One turn moves each row of this set onto another row. After a few examples, where does it send each row asked below?
piva: [-44  11  -2 -11   0 -38  18 -11  20   4  10  13 -40  29 -10  -1  -7]
teve: [-28   1   3 -17  -2 -30  24 -11  -1   8 -12  11 -32  -4 -18  -9 -12]
kisiv: [-18 -51   5   8 -28  -5  17 -16   9 -35   7  35  -9  12   7 -18  26]
zof: [-39  13  -2 -12   0 -36  20 -19  10   1   7  26 -42  22 -13   7 -14]
Tano: [-20 -26   4   8  -4  10   4 -20 -36  -7   3  -9  -5  11  10 -29 -12]
vik: [-45 -10  26  22  -9   4   6 -43  -4  -8  29  36 -23  41  -7 -18   8]
zaga: [-31 -16 -18   5 -22  -6  -5 -33  21 -18  10  11  26  18   1 -34 -10]
dalep: [-27  -7   7 -16  -7 -18  27 -10   2  12  -9   8 -29  -7 -26  -5 -13]
lifu: [-30  -8  -2   7 -21  -6  28 -32 -10 -27  29   9 -10  51  40  -3 -18]
med: [-23 -50   0  11 -30  -9  30 -19   3 -31  22  33  -4  14  14 -22  26]
Tida: [-25 -48   4   9 -31   4  15 -21   3 -36   8  32 -13  14  15 -20  27]
zeku: [-44   8  -4  -8   3 -34  13 -15   7   3   9  22 -33  29 -21  12 -14]
Pofe: [-24 -14 -24   4 -16 -11   0 -35  30 -10   6  13  13  14   8 -43 -13]
Refim: [-19 -31   8   4 -10   2  21 -18 -41  -3  14  -6   1  12   3 -32  -9]
nes: [-45 -14  15  20  -9  13  -4 -43  -5 -10  32  32 -30  38  -6 -16   5]
Leko: [-25  -9   5  -9  -5 -33  33  -3   6 -11  -1  32 -46   2  -8   6   8]
sare: [-27 -13   9  -8  -2 -30  30   7  10  -5   3  17 -48   5  -6  -3  12]
Porab: [ -8 -20   4   4  -4  11  11 -19 -29   1   9  -6 -16   7   0 -36 -22]
zin: [-24 -14  -9   1 -22  -3  23 -30  -7 -29  34   8 -17  51  32   3 -25]
fal: [-31 -18 -14   2 -19 -12  -1 -40  26  -8   0   8  21  15   2 -37 -14]
Kirov: [-39 -18 -12   4 -22 -11   8 -46  18  -1  15  11  22  17  -1 -44  -6]
kob: [-35  -2  -9 -19 -17 -37  32  -8  38  -5   2  10 -30  11   3  -7  -3]
Gonan: [-14 -46  -4   9 -22  -9  11  -8   4 -35   7  37 -16  15   6 -24  27]
Dage: [-13 -20   5  12  -3  13   5 -13 -31  -8  16  -6   2   9   0 -26 -19]
kipa: [-20 -19  16  11  -3   3  15 -20 -38  -4   3  -7   0  15  11 -28 -14]
sodad: [-33   1 -12 -18 -16 -39  29 -18  32  -6  -6  25 -26   3  -3  -3  -7]
siref: [-44 -18  15  21  -5  -1   7 -38 -14  -4  41  34 -20  38 -14 -22   8]
Vope: [-25 -18   2  -1   0 -28  31   6   6 -12   5  30 -39   2  -8  13   8]
sekef: [-28  -7  -4 -23 -13 -37  35   5   5 -10  -1   1 -38  21   8   3  -5]
fopep: [-19 -46   4   8 -32   2  10 -12   0 -39  14  32  -3  14   1 -18  24]
Funul: [-39 -18 -15   4 -23  -5  -6 -44  21 -11   0   9  17  17   7 -38  -5]
Poga: [-22 -14  -9   3 -27   7  21 -25  -9 -34  39   7 -10  43  28   0 -24]
Nomo: [-39 -11   8  11 -12  -2  -8 -38  -3 -11  30  38 -33  50 -19 -19   2]
vimut: [-40 -12  14  15 -18  12  -4 -39  -1 -15  38  34 -20  41 -18 -14   0]
bekog: [-30 -14 -12   5 -21   2  18 -32 -11 -28  29   4 -15  46  39  -3 -20]
sado: [-33   0   9 -19  -4 -28  22  -5   8  12  -5   0 -37   6 -20 -14  -6]
taz: [-40 -15  18  18  -8   4  -3 -41   1 -11  33  38 -29  43 -16 -13   4]
nutib: [-19 -14 -13  -8 -30  -1  24 -27 -11 -30  29   8 -24  50  29  -6 -25]
Bos: [-12 -23   8   5  -1   6  10 -17 -34  -3   6 -11  -5  11   3 -25 -22]
vek: [-25 -43  13  11 -31  -5  24 -20   5 -33   4  32  -4  14  16 -22  28]
samu: [-33 -15 -14   1 -24 -12  27 -34 -12 -23  38   8  -4  51  30  -7 -19]
fiko: [-34  -2 -14 -11 -14 -31  30 -18  41  -4   2  24 -20   2  -4   1 -10]
rav: [-37 -12  -5   5 -21 -13   5 -43  19  -7  -2   9  25  20   9 -39  -7]
Reve: [-27  -9 -11 -27 -20 -32  37  -4   1 -13  -3   6 -27  19   3  16 -19]
mola: [-25   0  -9 -23 -13 -38  37  -5   0 -12  -4  10 -35  13   7  10 -16]

zaga turns into vimut
kob turns into piva
Where do these go?
rav turns into vik
zof turns into teve
Reve turns into fiko
Porab turns into Gonan
zin turns into fal
med turns into samu
Tano turns into Tida

